Turns, then the turns between two rows, first turn first; the first pair answered:
turn nove:
[  4   7  -5  -7  -6  -2  12  23  -3  -4 -14   0 -10   8  -8   1   4  -3
   7   0  -4  -3 -15  -9 -12 -12   1  10  10   4 -11  -9  -4 -15  -6  -3
  -5  -5  16 -10   2] -> [ 15  -2  13  -7  -2  -8  -1 -17   0   0   6   6   8  -8   3  -3  -1  13
   4  -9   4   2 -17   4  12  -3 -26  -1   1  -4   4  -4  -4  19   7 -11
   8   8  -4   1   3]
[-16  -4 -14   3   3   9  16  -3 -12  17  -9 -14 -10  -6   8   1  -5  29
 -10 -15  -7  -7   2   0  19  -5 -20 -12  10 -34  28   0   8  -2   4  -3
   6   2  27   7   3] -> [-20  -6 -20  12  12  11  11   1  -3  19 -13 -19  -5  -2   8   9 -12  28
  -7  -8  -7  -7  13  -1  15  -1  -6 -16  10 -32  26  -1   5  -4  -5   7
   8  -2  26  10   1]
[  2  -2   5 -13  -7  12  12  -9  -8  -2   9   1  -6  -3   3 -15   6   9
 -11  -5  -3  10 -16   0  10  -2 -13  -1  -7  -5  -5   2   4   8  -6  -5
 -10  12 -10  -4   5] -> [ -5  -2  -7   4  11  19   0 -11   5   2  10  -5   8   0   4   3  -7  10
 -10   5  -3  10   5   1   4   8   8  -9  -8  -2  -3  -1   1  14 -19   6
  -8   3 -18   2   2]
[ 11 -15  21  -3 -16  -2  11 -26  -3 -14  18   1 -17   5   7 -26   4   9
 -12 -11   5   5  -8   7  15   0 -21   3  -3  -2  -4  11 -10  14  19 -17
   8   6 -18   4  -1] -> [ -5 -12  -5  29  12  10  -6 -12  16  -6  13 -16   2  16   4   6 -13   7
 -10  13  -2   5  26   6  -7   9  22  -6  -2   6 -11   3 -17   4  -7   7
   8 -15 -24   7  -9]
turn pob:
[ 11 -21  -4  10  11   1 -17 -10   9 -10  31  -8  19 -17   4  10 -15  10
 -12  11  -3  -1   0  14  17   6  13  -6  -5  -3   3   9  -1  16   9 -11
  -5   5 -33  15 -17] -> [ 25 -15  20 -15  -5 -15  -7  -1  -1  -3  15   0  15 -21  11   7  -3   7
   3   3   2  -5 -12  16  27   6 -16 -11  -4 -11   9  12  11  19  20 -15
  10  12 -17   0   0]
[  1   2  15 -13 -16  23   2 -21 -20  17   5  -9   9  -4  -5  21   8  25
   4 -19  10  19 -20  10  11   0   6  10   2 -24   9   1 -14  21  18  -7
 -29  -3   4  14 -15] -> [ -3  -2  10  -7 -12  28  -2 -22 -17  16  10 -11  11   0  -7  22   4  25
   1 -17  10  19 -16   8   8   0  13  10   2 -22   7  -1 -16  22  15  -4
 -33  -6  -2  16 -17]
[-35  17 -35  14  28  13 -32  14  14  14   1  -4  20 -11  -7  -9  -4  14
  -9  -6   5  12   7  26   2  -7  17 -12 -24  -7  33   3  10  -4  -7 -16
 -32  -9 -14   1  -2] -> [-17  23  -9 -11  18  -7 -21  22   3  26 -19   1  21 -16   5  -6   9  14
   6 -11  12  11   1  31  13  -1 -14 -23 -24 -18  41   6  21   6   7 -18
 -11  -5   2  -9  20]
[-12   1 -13   6  -2   4   3   3  -8  -2  -3  -2  -8   4  -3   2   1   1
  -7  -1  -5  -4   8   1   1 -12  10   4  -3   6  -6   4   0  -7  -2  -2
  -2  -3   0   5 -12] -> [-6  0 -6  5  7 -3 -4 -1 -3  6 -9 -3  6  1  2 15 -3  7 -1  5 -2 -5 17  6
  6 -2  4 -8 -4  2 -1  5  5  4  1  4 12 -3  1  4 -2]
turn toz:
[ -5  -6  -9   9   6   2   0  -3   2   2   0   2  11  -1   6   7   1  -3
  -5  -1   0   2  12   5  -6  -2  18  -6   5  -5  -4   2 -12  -7 -14   3
   0  -3  -6  -3  -2] -> [ -6  -4  -7   3   0  -2   7   8  -1   2  -9   0   5   0   4   5   7  -7
   0  -3  -1   1   7   3  -9  -3  16  -6   6  -5  -6   0  -9 -13 -12   2
   1  -3   5  -8   2]
[ -6   4  22  23  23  11  12  -4 -20  13  -6 -14  16   6   2   6 -10  -3
  15   3  -1  15   7  11   1  21  18 -11   2  13   5  -8  -3  17  -9  12
   1   7  12 -13  -1] -> [ -2   8  25   9  11   7  20  11 -27  13 -17 -10   4  10  -2   0  -1  -8
  21  -2  -2  12  -1   6   0  15  12  -5   3  14   0  -6   2   3  -7   7
   0   8  22 -23   6]
[ -7  -2   8 -23 -19  -1   6  -5 -14  -5   4   4 -17  -3  -7 -20  11   1
 -11  -8  -9  -1 -13  -1   0  -2 -16   8  -2   5   0   3  -3   6  17 -13
  -4  15   7   1   3] -> [-10 -11   4  -4  -4   7 -13 -25   0  -2  20   0  -1  -6  -5 -14  -3  12
 -20  -2  -6   4   0   6   5   4  -8   1  -6   4   4   4  -9  21  12  -6
  -1  14 -12  15  -7]
[-13  -6  -9   0   6  15   2 -13  -4  -4 -24  -6  -5  10 -10   6 -16  -7
   0  25   6  -6  14 -13 -12  -5  -1  -6  14   1  -8  -2 -11 -35 -18 -11
  -6   3   5 -12  11] -> [-13  -6  -7  -5  -2  16   5 -13 -10  -7 -18  -3 -13   9 -10  -3 -10  -9
  -2  19   8  -7   2 -14 -13 -10  -7   1  14   1  -9   1 -14 -35 -14 -17
 -13  10   8 -12  11]
Then:
Between the rows of a pair lie two turns.
[ -1   5 -12  -1   0   6   1   3  -7  -7 -12  -4 -13  16   0  -5   3 -17
   1  -4 -11   7 -15 -13  -5  -2   2   7   6   4 -13   4 -10 -24   8  -3
 -22   9  -3  -2  -4] -> [ -1  -1 -11   7   7  10 -10 -22  -7  -8   9  -2  -3   9   6  -8  -3  -7
 -10  -2  -8   9 -16  -8   4   2  -4   4  -1   1  -7   5 -15  -6  10  -6
 -22  14 -21  10 -11] : toz nove
[ 37   9  14 -13  19  -4  10  38  -6   5   8   6  20  23   3   9  -6 -10
   0  14  -4   5  -9   9  11  18  -3   7  13 -14   5  -5  -6  -5 -23   4
  -2   0  22  -5  25] -> [ 38   8  16  -8  24  -4   3  29  -3   7  12   6  27  20   7  15 -10  -4
  -3  15  -5   6  -5  13  14  20   0   0  13 -15   9  -5  -7   4 -24   6
   3   2  15  -1  23] : nove nove
[ 18 -14  11 -19   3   3   6  31   8   7 -32  -5   1   0  12  21   4  -9
  25  -1   1   9  -2   5  -5   4  -9 -13  20  -1  -2  17   6 -11  -6  25
   7  -2  15  -5  16] -> [ 18 -19  13 -10  14   5  -5  18  17  10 -26  -6  13  -6  17  27  -4  -2
  21   3   1  10   9  10  -1  11 -10 -20  16  -2   0  15   3   3  -8  29
  13  -3   2   1  13] : nove nove
[ -2   7   8 -15   6  -3  23  23   1  -6 -14  -1   3   1  -8   0  -4   0
   6  -6 -17   0   9  -7  -6  -4  11  -5  11  -3  -2   0  12 -12  -1  -5
   2  -2  20  -3   2] -> [ -5  -2   7  -9   0   5  20  -2  -2 -16  13   3  -2  -3 -12 -19  -5   6
 -10 -14 -17   7  -2  -7   5  -9   3   3   8  -1   0   3   9  -3   4 -18
 -10   8   1  10 -10] : nove pob
[ -3  -2 -18   7 -17  20 -12  14  23  -4  10   8 -11   8 -17   2 -19   2
   2   5  15  -6  -7   1  13   0  30  -3   0  -1   7  21  -5  12   3 -12
 -14  11 -16  11  -1] -> [  1  -2 -10   2 -23  17  -8   9  20  -3  11  11 -12   5 -15  -4 -16   5
   3   0  16  -6 -14   4  20  -3  20  -4  -1  -3   8  25  -3  16  10 -18
 -13  19 -18  11  -1] : nove nove
[ -7  11  -8 -11   2  14  10  15 -20 -13  -3  12  -1  12 -12 -27   8 -13
   4  -8   0   2 -21 -12  -7 -16 -16  12   9   5  -8 -10 -10 -12  -1   6
 -18  -1  30  -5   6] -> [-14  11 -17   8  22  19   1  25  -7  -5  -7  -1  15  16 -10  -6  -3 -12
   9   6  -1   0   4 -10 -16  -7   4   1   9   9  -9 -15 -14 -11 -12  23
 -14 -10  25  -4   4] : pob toz
[ 11 -17  -8  19  13   3   3  14  15  22   3 -21  -1  -6 -10   7  -1   6
   2   8  17   0  14 -10 -10 -27  35  -2   5  21  13  -6  20 -18 -15   4
   9  -8   4  13  20] -> [  8 -23 -10  22   7   8   4   0  11  12  18 -18  -7  -9 -15  -8  -2   8
 -11   3  14   3   1 -10  -8 -35  33   8   5  26  11  -3  15 -18 -11  -6
  -3   1  -3  19  11] : nove pob
[ -6  -7 -14  -5 -32   7  10  29 -22  16   2  18 -48  17  10   1  10 -15
  -7 -22   5  -9 -18  30 -21  26   4  11   7  26 -25   8 -13 -30 -22  -5
  -5   0  16  -1 -14] -> [ -7  -1 -19   7 -19  10   1  38 -14  25  -8  10 -37  20  12  20   0 -15
   0  -9   4 -13   4  34 -28  34  21  -1   8  26 -26   5 -12 -31 -32   7
   7  -7  19  -4 -11] : pob toz
[-14 -12  18  -3  11  -4   8  10   6  -5 -29   8 -15  41   9  17   0  -9
  13 -10 -13 -22 -14  -9 -11   3   9 -28   2 -19 -17   4   4  -6 -28   7
  11 -16   2 -24  -6] -> [ -9 -15  25   7  21  -6  -9 -11  13  -1 -16   5   6  31  18  23  -7   3
   8  -8 -10 -18  -3  -3   1  11   3 -37  -2 -23  -7   6   3  18 -24  11
  20 -13 -13 -14  -7] : nove nove
[ -4 -12  -7  14  -2  -1 -14 -22  14  11  26   4  17 -19  14   4  -9   9
 -19  -1   6  -4   5   0   8  -5   6  -6 -15   3  24  -2 -16   7   1   1
  -8   4 -14  11  10] -> [  2   4  -3  -4 -11 -13   3  24   3  19 -16  -1   5  -8  13  15   6  -5
   6   4   5 -12   8  -8  -8  -1   9 -10  -7   0  16  -9  -4 -19  -1  11
   2  -6  18 -13  26] : toz toz
